In the data rows, zero lies at 7.5, halfway between 7 and 8.
Here is a table of points, one per row:
(11, 12, 10, 13, 6, 7, 7, 9, 8, 5, 6, 9, 9, 8, 5, 6, 5, 6, 6, 10, 5, 10, 12, 7, 11, 5, 3, 8, 7, 12, 12, 10)
(12, 8, 11, 7, 15, 11, 6, 7, 7, 8, 10, 8, 12, 12, 9, 13, 7, 13, 5, 11, 9, 9, 15, 9, 14, 9, 14, 10, 14, 6, 11, 11)
(6, 7, 14, 12, 5, 6, 10, 11, 12, 11, 12, 6, 12, 6, 10, 5, 9, 6, 10, 9, 8, 12, 10, 12, 12, 11, 12, 12, 13, 10, 10, 14)
(8, 6, 10, 11, 13, 11, 12, 8, 9, 7, 12, 11, 7, 12, 9, 11, 7, 9, 13, 11, 10, 12, 11, 7, 7, 6, 6, 6, 12, 10, 4, 5)
(12, 11, 8, 5, 9, 14, 8, 8, 9, 8, 10, 5, 14, 11, 11, 7, 11, 6, 11, 11, 5, 9, 4, 11, 12, 9, 8, 8, 11, 10, 13, 7)
(10, 11, 9, 6, 12, 5, 13, 12, 13, 7, 12, 13, 9, 10, 9, 6, 11, 5, 4, 10, 10, 13, 4, 11, 12, 9, 8, 5, 6, 5, 7, 12)
(9, 12, 13, 13, 10, 6, 12, 13, 9, 12, 11, 5, 10, 8, 9, 11, 12, 5, 10, 7, 12, 13, 7, 7, 9, 11, 10, 8, 14, 12, 11, 6)
(4, 6, 5, 12, 14, 4, 10, 7, 13, 11, 13, 10, 12, 14, 13, 12, 11, 11, 10, 6, 6, 10, 9, 14, 12, 7, 6, 7, 7, 9, 9, 11)
(11, 9, 6, 10, 5, 8, 8, 7, 9, 6, 8, 8, 8, 11, 13, 9, 5, 13, 8, 4, 10, 12, 14, 6, 8, 10, 13, 10, 11, 7, 14, 9)
(12, 5, 6, 8, 11, 10, 12, 8, 5, 12, 3, 6, 7, 10, 10, 8, 10, 6, 9, 11, 13, 12, 10, 11, 6, 6, 9, 5, 12, 7, 10, 12)
(11, 9, 14, 14, 6, 6, 10, 6, 10, 13, 4, 11, 10, 11, 12, 13, 14, 9, 13, 6, 9, 9, 11, 7, 9, 10, 10, 11, 9, 10, 11, 6)
(13, 12, 10, 12, 12, 14, 8, 8, 9, 12, 11, 10, 10, 10, 11, 7, 7, 8, 8, 10, 13, 8, 6, 7, 12, 12, 12, 8, 12, 9, 5, 6)
(8, 8, 6, 13, 12, 13, 11, 8, 11, 8, 6, 11, 11, 10, 7, 14, 11, 10, 8, 11, 11, 11, 12, 6, 10, 12, 8, 8, 11, 13, 11, 9)
(10, 12, 9, 10, 12, 14, 12, 9, 11, 8, 12, 10, 9, 11, 8, 12, 9, 6, 5, 11, 14, 5, 8, 10, 10, 8, 5, 15, 9, 10, 12, 11)
(12, 12, 8, 8, 7, 8, 5, 9, 8, 13, 6, 10, 11, 10, 10, 9, 6, 15, 10, 9, 9, 10, 6, 11, 10, 6, 11, 13, 12, 8, 7, 9)
(10, 12, 9, 12, 11, 7, 4, 12, 15, 12, 2, 10, 9, 13, 13, 9, 10, 9, 11, 13, 8, 8, 6, 8, 10, 12, 10, 7, 11, 11, 6, 8)
(8, 7, 7, 9, 9, 5, 11, 9, 13, 9, 10, 6, 5, 5, 8, 13, 6, 12, 5, 12, 11, 9, 4, 7, 8, 15, 6, 11, 11, 8, 12, 8)
(13, 11, 11, 10, 6, 11, 7, 10, 14, 12, 10, 6, 12, 10, 12, 11, 12, 11, 7, 8, 7, 9, 11, 11, 8, 5, 7, 9, 5, 8, 7, 5)
(12, 7, 7, 11, 6, 10, 11, 10, 14, 4, 9, 9, 5, 13, 10, 5, 9, 12, 12, 12, 11, 12, 11, 12, 9, 8, 11, 12, 7, 5, 10, 11)
(5, 10, 12, 5, 6, 8, 7, 9, 7, 11, 12, 7, 4, 7, 11, 10, 12, 13, 11, 10, 13, 11, 7, 13, 8, 7, 7, 10, 11, 6, 8, 12)
(11, 9, 8, 8, 15, 7, 11, 12, 10, 9, 8, 9, 6, 7, 13, 8, 9, 12, 11, 11, 11, 10, 13, 13, 9, 6, 11, 9, 7, 13, 6, 8)
(12, 10, 12, 10, 10, 14, 6, 6, 11, 13, 11, 10, 9, 12, 3, 11, 11, 10, 10, 4, 7, 14, 11, 9, 9, 7, 6, 8, 12, 12, 10, 12)
(10, 10, 10, 5, 8, 6, 5, 13, 10, 4, 8, 10, 12, 12, 12, 13, 13, 12, 14, 7, 11, 10, 8, 9, 8, 12, 7, 14, 12, 11, 11, 12)
(8, 13, 9, 10, 11, 11, 11, 9, 8, 5, 6, 4, 8, 7, 6, 14, 7, 10, 11, 12, 12, 11, 10, 9, 13, 8, 10, 7, 8, 7, 11, 9)
(12, 8, 8, 13, 10, 10, 10, 8, 6, 9, 8, 7, 6, 9, 8, 5, 13, 8, 13, 11, 11, 10, 10, 12, 10, 7, 11, 8, 6, 5, 9, 11)
(9, 10, 14, 11, 6, 8, 7, 14, 5, 6, 12, 8, 11, 13, 10, 12, 7, 14, 7, 12, 11, 6, 9, 8, 11, 11, 13, 7, 12, 8, 7, 9)
(6, 12, 6, 11, 8, 12, 9, 10, 10, 13, 11, 5, 7, 13, 13, 13, 12, 8, 5, 12, 8, 5, 10, 4, 6, 9, 5, 12, 7, 5, 7, 10)
(11, 11, 7, 14, 8, 10, 11, 14, 10, 10, 11, 8, 6, 12, 7, 9, 10, 13, 12, 10, 11, 12, 12, 13, 13, 8, 12, 9, 6, 13, 8, 7)
(13, 4, 7, 6, 12, 15, 11, 10, 11, 8, 9, 12, 6, 5, 9, 14, 11, 11, 7, 9, 7, 10, 5, 8, 6, 10, 13, 14, 8, 11, 10, 11)
(10, 6, 10, 10, 5, 11, 14, 10, 12, 5, 10, 14, 3, 10, 15, 7, 8, 7, 6, 6, 10, 9, 11, 11, 12, 13, 9, 6, 8, 11, 6, 7)
(6, 13, 9, 7, 7, 8, 9, 10, 13, 12, 10, 5, 13, 10, 10, 11, 10, 12, 9, 11, 13, 11, 10, 11, 9, 10, 12, 5, 7, 14, 8, 15)
(10, 12, 11, 6, 10, 10, 9, 12, 9, 9, 6, 14, 8, 13, 11, 14, 15, 5, 7, 9, 7, 13, 11, 6, 10, 10, 13, 10, 10, 9, 11, 10)
(10, 5, 11, 7, 11, 5, 8, 10, 10, 12, 11, 7, 7, 10, 8, 11, 11, 12, 10, 11, 12, 13, 9, 9, 9, 14, 8, 6, 8, 11, 15, 5)
(3, 12, 5, 12, 9, 13, 9, 8, 6, 7, 9, 13, 9, 11, 12, 11, 7, 5, 13, 11, 9, 11, 5, 15, 4, 8, 12, 12, 11, 10, 12, 11)
(7, 6, 6, 9, 5, 9, 12, 13, 5, 10, 4, 10, 9, 14, 3, 6, 14, 15, 6, 10, 10, 6, 5, 10, 11, 15, 8, 8, 8, 10, 8, 12)
(7, 8, 6, 6, 11, 10, 8, 11, 8, 13, 12, 14, 7, 9, 12, 6, 13, 12, 11, 14, 13, 11, 10, 4, 15, 5, 6, 9, 7, 13, 12, 8)
(7, 10, 11, 12, 7, 8, 9, 9, 11, 13, 13, 13, 13, 9, 5, 11, 11, 11, 12, 13, 12, 12, 12, 4, 7, 9, 9, 12, 5, 6, 6, 15)
(8, 10, 5, 10, 9, 10, 10, 9, 13, 12, 11, 8, 13, 5, 11, 6, 8, 10, 6, 10, 12, 8, 10, 8, 12, 9, 10, 11, 14, 11, 12, 5)
(13, 13, 9, 12, 5, 11, 7, 8, 9, 13, 11, 11, 7, 9, 6, 7, 5, 9, 6, 10, 10, 8, 7, 12, 4, 12, 11, 5, 6, 12, 13, 11)
(9, 11, 4, 9, 10, 9, 10, 14, 8, 11, 12, 6, 9, 8, 9, 9, 5, 7, 11, 6, 6, 8, 6, 8, 9, 8, 11, 7, 14, 8, 6, 10)
(7, 12, 7, 5, 11, 8, 12, 13, 11, 13, 10, 8, 8, 9, 6, 6, 10, 11, 5, 9, 6, 11, 15, 12, 8, 11, 9, 13, 15, 12, 9, 11)
(4, 6, 11, 13, 10, 12, 8, 7, 7, 7, 9, 9, 7, 12, 8, 8, 7, 6, 6, 10, 7, 13, 7, 5, 8, 8, 9, 11, 9, 10, 9, 13)
(13, 4, 15, 11, 10, 9, 7, 11, 6, 11, 6, 11, 8, 6, 13, 9, 8, 7, 7, 12, 9, 6, 11, 13, 7, 9, 4, 12, 8, 11, 12, 12)
(6, 11, 7, 10, 6, 8, 11, 11, 9, 13, 10, 12, 5, 6, 11, 13, 7, 8, 13, 11, 4, 8, 13, 11, 12, 9, 14, 14, 9, 10, 12, 7)
(11, 14, 13, 7, 11, 11, 13, 9, 11, 6, 9, 8, 7, 10, 12, 7, 11, 13, 14, 12, 3, 9, 9, 8, 7, 10, 4, 10, 10, 12, 12, 12)
(11, 7, 8, 11, 14, 13, 6, 9, 13, 10, 11, 7, 10, 10, 11, 9, 6, 8, 11, 11, 12, 12, 12, 12, 6, 14, 7, 10, 8, 7, 11, 10)
(12, 9, 12, 12, 9, 9, 6, 12, 11, 3, 8, 10, 12, 13, 10, 8, 12, 6, 9, 10, 9, 9, 9, 8, 10, 10, 8, 9, 14, 7, 7, 9)
(10, 7, 5, 11, 10, 11, 7, 9, 11, 13, 11, 7, 12, 10, 13, 12, 11, 11, 12, 5, 7, 6, 12, 11, 9, 12, 6, 4, 8, 9, 11, 13)
(13, 12, 9, 10, 9, 10, 15, 6, 10, 11, 6, 10, 13, 10, 13, 7, 7, 10, 12, 9, 14, 4, 7, 10, 11, 7, 10, 13, 10, 8, 6, 11)
(9, 12, 15, 14, 11, 11, 9, 12, 7, 12, 12, 11, 10, 13, 11, 7, 9, 12, 8, 6, 7, 6, 9, 12, 11, 14, 7, 11, 7, 4, 11, 4)
(7, 8, 12, 8, 13, 10, 12, 7, 5, 12, 7, 7, 8, 14, 5, 8, 7, 9, 12, 11, 11, 11, 11, 11, 6, 8, 9, 8, 8, 10, 10, 4)
(11, 7, 8, 7, 7, 9, 11, 13, 9, 12, 11, 8, 15, 6, 11, 11, 9, 9, 11, 12, 11, 12, 9, 7, 10, 7, 11, 8, 5, 5, 15, 9)
(7, 9, 14, 7, 5, 14, 12, 13, 12, 12, 11, 9, 8, 11, 9, 13, 10, 12, 9, 9, 11, 13, 9, 12, 11, 4, 10, 8, 10, 6, 10, 8)
(11, 11, 10, 13, 9, 8, 10, 5, 15, 9, 8, 13, 6, 6, 6, 12, 11, 9, 8, 9, 8, 9, 9, 14, 9, 8, 11, 8, 13, 12, 11, 12)
(8, 6, 11, 5, 7, 9, 13, 12, 14, 11, 8, 7, 8, 13, 6, 5, 7, 5, 13, 8, 12, 4, 12, 7, 9, 8, 11, 10, 12, 12, 13, 11)
(13, 8, 10, 9, 8, 12, 14, 6, 9, 9, 10, 11, 13, 11, 11, 10, 10, 12, 10, 14, 5, 10, 5, 5, 8, 10, 14, 11, 11, 10, 10, 9)
(11, 13, 11, 7, 10, 6, 15, 3, 7, 9, 9, 6, 7, 10, 12, 12, 10, 10, 10, 4, 13, 7, 10, 6, 12, 12, 9, 10, 10, 10, 5, 12)
(6, 12, 10, 6, 8, 12, 4, 3, 11, 7, 6, 14, 9, 10, 4, 8, 11, 8, 11, 11, 12, 7, 8, 13, 14, 13, 12, 9, 9, 7, 10, 5)
(12, 12, 9, 8, 8, 6, 10, 5, 8, 12, 11, 7, 13, 12, 10, 8, 12, 6, 6, 13, 7, 11, 11, 10, 9, 11, 14, 12, 8, 13, 4, 12)
(8, 8, 12, 10, 9, 12, 9, 6, 7, 8, 11, 9, 12, 9, 11, 6, 6, 8, 13, 7, 11, 11, 10, 7, 12, 15, 9, 13, 7, 12, 7, 12)
(9, 8, 9, 8, 7, 11, 14, 10, 10, 4, 13, 11, 15, 5, 5, 8, 13, 12, 11, 10, 11, 10, 12, 13, 6, 12, 6, 10, 9, 8, 8, 6)
(11, 12, 7, 13, 7, 5, 7, 8, 6, 8, 12, 14, 13, 10, 10, 11, 9, 7, 9, 7, 10, 10, 8, 9, 9, 8, 9, 8, 13, 9, 10, 5)
(11, 13, 12, 8, 13, 13, 5, 14, 10, 8, 8, 10, 6, 4, 11, 7, 14, 6, 10, 6, 12, 9, 12, 8, 10, 10, 13, 9, 7, 10, 11, 12)
(6, 10, 12, 6, 11, 9, 6, 6, 12, 6, 11, 10, 12, 10, 12, 5, 6, 10, 7, 7, 10, 4, 9, 6, 5, 6, 14, 5, 7, 10, 12, 12)
(9, 10, 8, 5, 9, 7, 13, 11, 11, 9, 5, 12, 12, 8, 7, 14, 5, 6, 10, 6, 7, 5, 11, 12, 13, 12, 7, 6, 6, 5, 7, 13)
(10, 6, 13, 9, 9, 7, 8, 6, 10, 11, 5, 12, 11, 10, 12, 10, 7, 10, 8, 13, 8, 13, 6, 14, 13, 11, 9, 13, 12, 10, 10, 9)
(13, 5, 6, 15, 11, 6, 9, 10, 11, 8, 13, 6, 9, 7, 4, 10, 15, 9, 14, 8, 5, 4, 9, 6, 13, 8, 12, 12, 12, 8, 9, 12)
(5, 6, 11, 6, 7, 8, 11, 10, 10, 10, 9, 10, 9, 5, 8, 10, 8, 9, 8, 10, 5, 5, 7, 5, 11, 8, 13, 9, 8, 12, 8, 6)
These points spread out most along one direction. Take the direction at right angles to it along which they spread out most. Go by this last direction. Where along it does each point below lie, from 0 to 99? 50 is the average, and the first point above lies past it. One standard deviation of the points above along it is 16.
(10, 13, 11, 8, 12, 6, 7, 12, 5, 10, 10, 12, 7, 8, 6, 14, 6, 7, 13, 13, 10, 4, 9, 9, 9, 7, 8, 9, 9, 12, 12, 12) 54
(10, 7, 9, 7, 8, 6, 8, 10, 8, 11, 12, 13, 10, 11, 11, 12, 13, 8, 6, 11, 11, 4, 13, 13, 3, 7, 8, 6, 12, 6, 7, 7) 45
(7, 11, 8, 9, 11, 13, 13, 13, 5, 11, 6, 12, 11, 5, 11, 8, 7, 8, 11, 9, 4, 13, 12, 8, 12, 14, 9, 7, 10, 4, 6, 11) 51
(6, 11, 10, 13, 15, 10, 9, 8, 11, 10, 6, 7, 14, 5, 9, 6, 10, 12, 10, 13, 11, 10, 12, 11, 8, 11, 10, 10, 9, 5, 8, 7) 54
(12, 13, 11, 10, 12, 7, 11, 10, 7, 8, 9, 13, 12, 8, 7, 8, 5, 12, 10, 4, 13, 13, 6, 7, 7, 6, 7, 9, 8, 11, 12, 12) 61
(8, 9, 5, 7, 11, 8, 9, 13, 13, 10, 7, 10, 11, 10, 5, 5, 10, 7, 12, 5, 11, 8, 10, 5, 4, 11, 13, 13, 11, 9, 10, 5) 42
(6, 10, 12, 11, 11, 11, 9, 5, 7, 11, 7, 8, 9, 5, 8, 5, 14, 13, 7, 5, 9, 9, 6, 7, 10, 7, 8, 8, 10, 10, 11, 9) 54
(8, 11, 10, 10, 11, 6, 10, 7, 7, 7, 6, 11, 10, 8, 9, 8, 12, 13, 4, 7, 6, 11, 10, 10, 6, 7, 11, 9, 6, 12, 11, 11) 55
(10, 9, 14, 12, 14, 11, 11, 10, 10, 10, 14, 12, 8, 9, 9, 8, 9, 15, 11, 10, 5, 6, 6, 12, 6, 9, 13, 7, 9, 11, 11, 12) 53
(6, 8, 9, 13, 9, 11, 12, 11, 8, 4, 6, 5, 13, 7, 11, 14, 8, 10, 10, 11, 12, 11, 11, 10, 6, 7, 8, 10, 7, 15, 5, 5) 56
(14, 10, 6, 6, 7, 9, 5, 9, 9, 11, 13, 13, 7, 5, 10, 7, 10, 11, 13, 13, 10, 12, 12, 6, 7, 10, 6, 7, 10, 10, 4, 10) 49
(7, 7, 13, 6, 4, 12, 7, 8, 10, 9, 10, 6, 9, 5, 9, 12, 10, 9, 11, 10, 9, 9, 11, 11, 9, 6, 8, 6, 8, 8, 5, 8) 46
(11, 12, 7, 6, 10, 6, 8, 6, 4, 5, 14, 5, 8, 11, 12, 9, 13, 7, 9, 10, 9, 10, 8, 10, 10, 12, 13, 11, 8, 7, 13, 7) 50
(6, 6, 7, 13, 11, 14, 5, 10, 6, 9, 9, 11, 11, 9, 11, 9, 10, 9, 6, 5, 13, 7, 9, 11, 12, 8, 9, 11, 9, 13, 11, 12) 63
(11, 5, 9, 7, 13, 6, 5, 10, 10, 11, 12, 8, 8, 10, 5, 10, 5, 6, 10, 4, 8, 11, 6, 11, 11, 9, 11, 15, 5, 7, 5, 6) 47
(12, 9, 9, 5, 8, 10, 10, 9, 5, 8, 11, 11, 12, 12, 9, 10, 8, 10, 7, 9, 5, 9, 12, 11, 13, 10, 8, 11, 10, 13, 9, 7) 50
